Each named move below is a turn or a mirror, shown by a few rows before and after it. Which moves, in which order, take the first row of each later pair to the second? The first pair is answered.
move Tusuz:
[-25   4 -26 -12 -43 -14 -16  -5  25  15] |-> [ -2 -27  13 -36 -39   5 -24  13   5   9]
[ 26  -1 -19  24   5   7  16  -1  14   3] |-> [ 32 -14  -2  11   9  14   9   8   7   1]
[ 38  12  17  -9  14  -6  -6   7 -11  17] |-> [ 22  38  -8   6   9 -16   3  -2  -1  19]
[-10  33   3 -19  -9  -1  12  -1   8   6] |-> [ -1  17  19 -29  -6  10   6   9   0   3]
move tuti:
[ -6  16   9 -36   6 -13   0 -22  -7 -18] |-> [  0  12  12 -20 -37  10  -7  20  13   9]
[-12  -5   0 -13 -12   5  -9   0   6 -14] |-> [-15  -2   3 -14  -9   5 -10  -1  -1 -19]
[ 33   5  14 -17  -8 -31   8  24  11   7] |-> [ 12 -15  -4  -6   2 -46  -1   3  29  12]
[-16 -23   8  16 -14  -2   6  -6   9  12] |-> [-10  -9  14   2   9  -8  13 -22 -20  -7]
move nusun:
[ 23   1  20  -9  25  -8   6 -13 -24 -12] |-> [ -1  21 -13  38  11  10  12 -13  -7  -8]
[  8  16   7 -31 -25  12  17  -3  -3   2] |-> [ -2  21  -7 -13 -31  16  18  -4   6   8]
[ 6 -5  3  7  0 -1  3  5  1 26] |-> [ 5 -6 11  3  1 -4  3  5  0 27]
[  2 -29   0  10  42  -8  -7 -17  15   9] |-> [ -8 -25  -8  19  36  -5  -3 -19  19  10]
move soveg:
[-7 -1 -6 23  4 10  3  1 21  8] |-> [ 5  9 -2 21  2 11  6  4 13  8]
[ 13  -3 -14  24  11  10   3 -29 -22 -27] |-> [ 27  15  -6  13   9   1   8 -23 -31 -24]
[  6   2  -3  30 -22  25  16  34  19  30] |-> [ 17  17  -3  15 -28  13  17  39  17  30]
Pairs:
Each pair is 2 to 3 moves apart.
[ -3  20 -14   4  -2 -21   4  -6  22  -4] |-> [ -2 -15  -2  10  -2   1  -6   8  34   3]	Tusuz then tuti then nusun
[ -8 -22  -8  16  33   0  -4 -20  11   9] |-> [ -5   0 -11  43  17  21   6  -5   2   5]	tuti then nusun then tuti
[-14 -30  13  25  10  28  -6  11  -4 -13] |-> [  6  25  11   7  12   2  12  -1 -28 -30]	Tusuz then tuti then soveg
[-25  38  -9  -2 -34  10  -7  -3 -26 -47] |-> [-30 -22  12 -44 -25  -6 -34  -3 -10 -38]	tuti then nusun then soveg
[-19 -59  32 -18  12  30 -27  -5 -17 -26] |-> [-33   9 -20  36 -57  25  -7  21  20  -3]	Tusuz then tuti then tuti
[ 41 -16  41 -16  21  11  -6  22 -25   6] |-> [ 11  30 -10  35  44   6  22 -15 -19  -1]	nusun then tuti then soveg
[-22 -28   2  18  -9  38 -11  10   8  -4] |-> [-24  12 -21  39  -3  24   7 -10   7  -9]	nusun then Tusuz then soveg
[-15 -20  10 -37  -2 -22 -11 -19   1  -2] |-> [-28   2 -17  -8  -9 -22  -1 -26  18   2]	Tusuz then nusun
[  6  -7  17 -29   2 -40   3 -19 -12 -10] |-> [-28  -8 -15  43   2   8  14 -14   2  -8]	soveg then nusun then soveg
[ 37 -13  45  -5  41  16  14   0 -24  -4] |-> [ 14  11   7 -29  40 -49  12 -40   2  -9]	Tusuz then nusun then soveg
[ 24   6  22 -59  10 -14  -1  -3  -4   1] |-> [-39 -10 -38   6  21   7  -3 -35  25  -2]	Tusuz then soveg then soveg
[ 21  44  -6  15  11  -4  22  -4 -20   3] |-> [  1  15 -21  14  30 -27  13 -28   0   6]	nusun then tuti then tuti
[ 15  23  16 -19 -28  12   0  30 -13  -7] |-> [-13 -47   5 -23  -4   7 -21  11  20   9]	tuti then Tusuz
[-19 -12 -25  18  13  -2   6  -5  32  30] |-> [-18  -7 -22  10  38 -13   9 -24  14  14]	tuti then tuti then tuti
[-28 -32   1 -51 -24 -26 -37   9  22 -12] |-> [-10 -21  10 -52 -38 -14 -37  29  13 -12]	tuti then tuti
[ 19  10   5  -5  32  -1   7  -8 -21  -4] |-> [ -7 -14  -6 -18  24 -15 -12 -18   4  -5]	soveg then soveg then soveg
[ -9  43  -5   3 -22 -12  12  11  -6  21] |-> [  0  18  13 -23 -23 -20   3  16  -2  31]	tuti then nusun then tuti
[-16   3 -23  35   7  -4   1 -25  10  -6] |-> [  6 -36  22  11   4  20 -14   4  -5  -4]	Tusuz then tuti
[  1  -8   7 -16  31  -8  -2 -25 -15 -19] |-> [-23 -17 -27  17  -3  -3  -4  -9  26   8]	Tusuz then tuti then tuti
[32 16  6 58 14 42 14 14 22 14] |-> [ 50  29  20  11  58  -1  18 -18  -4  -2]	tuti then soveg then nusun
[ 27  28  35 -28   6 -27   9   6 -12  20] |-> [ 25   4  47  -4   0  18   2  27 -14  23]	nusun then Tusuz
[-25 -14 -28  50  -4  14  -1   5  38   2] |-> [  8 -56  18 -26  16 -20 -24   4  20   2]	nusun then tuti then tuti
[ 9  7  2 32  5 21 14 16  0  9] |-> [  2  17 -13  27  -7   8  13  15  10  11]	nusun then soveg then nusun
[  6 -36   5   3  27   8  -7  -6  23  19] |-> [21 27 -3 31 18 20 18  6 -1 10]	tuti then nusun then soveg
[ -9 -28  -8   0   4   2  -4   2  23  17] |-> [ -2   1 -10  14  28   7  13 -17  -5  -4]	soveg then tuti then Tusuz
[ 14   6   1 -20 -31   9 -15  18  -1   0] |-> [-18 -19 -26   0 -13   4 -19  -7  19   3]	tuti then Tusuz then nusun
[-14 -10   2   5  13  18  13 -12 -27 -24] |-> [-26  -4 -17  17   7  13  17 -15 -13 -19]	tuti then Tusuz then tuti
[  6   8  -7  25 -22  25   2  22   5   5] |-> [ -9   0 -21  29 -13  20  -3   8  20   9]	tuti then tuti then tuti
[ 15  34 -16  12 -23  -2   7  23   1  18] |-> [ -3 -11 -21 -15  25 -30  -5 -19   8   8]	tuti then nusun then soveg
[ 10  13  -5 -36  14 -48  -2 -22   3   5] |-> [ 15  32 -17   2 -38 -15   5  25  17  27]	tuti then nusun
[-17 -15  -4  33  24  16  17   4 -18   1] |-> [ -2   4 -18  20  -9 -15  13  22  11  32]	soveg then soveg then tuti
[ 23  26   6  55  25  37  21  26 -31  -7] |-> [ 20 -44  32  24  41  33  -5  28 -20   6]	tuti then Tusuz then nusun
[ 14  40  16 -25 -22  -9   4  16 -20 -15] |-> [-26  34 -26   1   5 -24  10 -27   3 -18]	tuti then tuti then nusun
[ 29  33 -10 -24   4 -45  14  -2   4  16] |-> [ 14 -21   0 -35 -10 -35 -11  14  27  33]	tuti then Tusuz then soveg
[ 69  17  31   7  43   0  13  19 -19  34] |-> [ 23  15 -20  50  66  -9  15 -23  15  33]	tuti then tuti then nusun
[ -1   7   0  27 -32  -8  -9  28   5   8] |-> [  8  -2  20 -17   2 -30 -12  -2 -19 -10]	nusun then tuti then tuti
[ 21  16  28 -17  45   4  10 -18 -36 -23] |-> [  1  33 -10  50   2  35  21   5  -8  -5]	nusun then tuti
[  3  12  -8  47  39  30  17   6 -17 -30] |-> [ 20 -20  22  -8  56   7   3  -5 -25 -31]	tuti then tuti then nusun
[ 19 -56  30 -12  48 -11  -4   4  24  48] |-> [ 25  13   3  31 -22  -3   8  44  42  67]	Tusuz then tuti then tuti
[ 15  10  24 -25  -6 -20  -6   7 -15   1] |-> [-24 -32  10   2   7  10 -19  -5  -2  -6]	soveg then soveg then soveg
[ 14  -7  16  -6 -17  12 -13  29   8  15] |-> [  1  27 -10  30  -6  17   4   9   1  -1]	tuti then tuti then nusun
[  3 -16  17 -16 -28   7 -14  38 -23  -4] |-> [-32  11 -28  31 -16  14   3   5 -20 -17]	tuti then tuti then nusun
[-23  29 -31  -8  18 -25  14 -41 -13 -39] |-> [-20  11 -29  24 -52   9   0  25  34   8]	Tusuz then tuti then Tusuz
[  0  16 -20  45 -20  17  14  10   0   0] |-> [ 24 -14  20 -39  -2 -26 -11  -1 -16  -7]	nusun then soveg
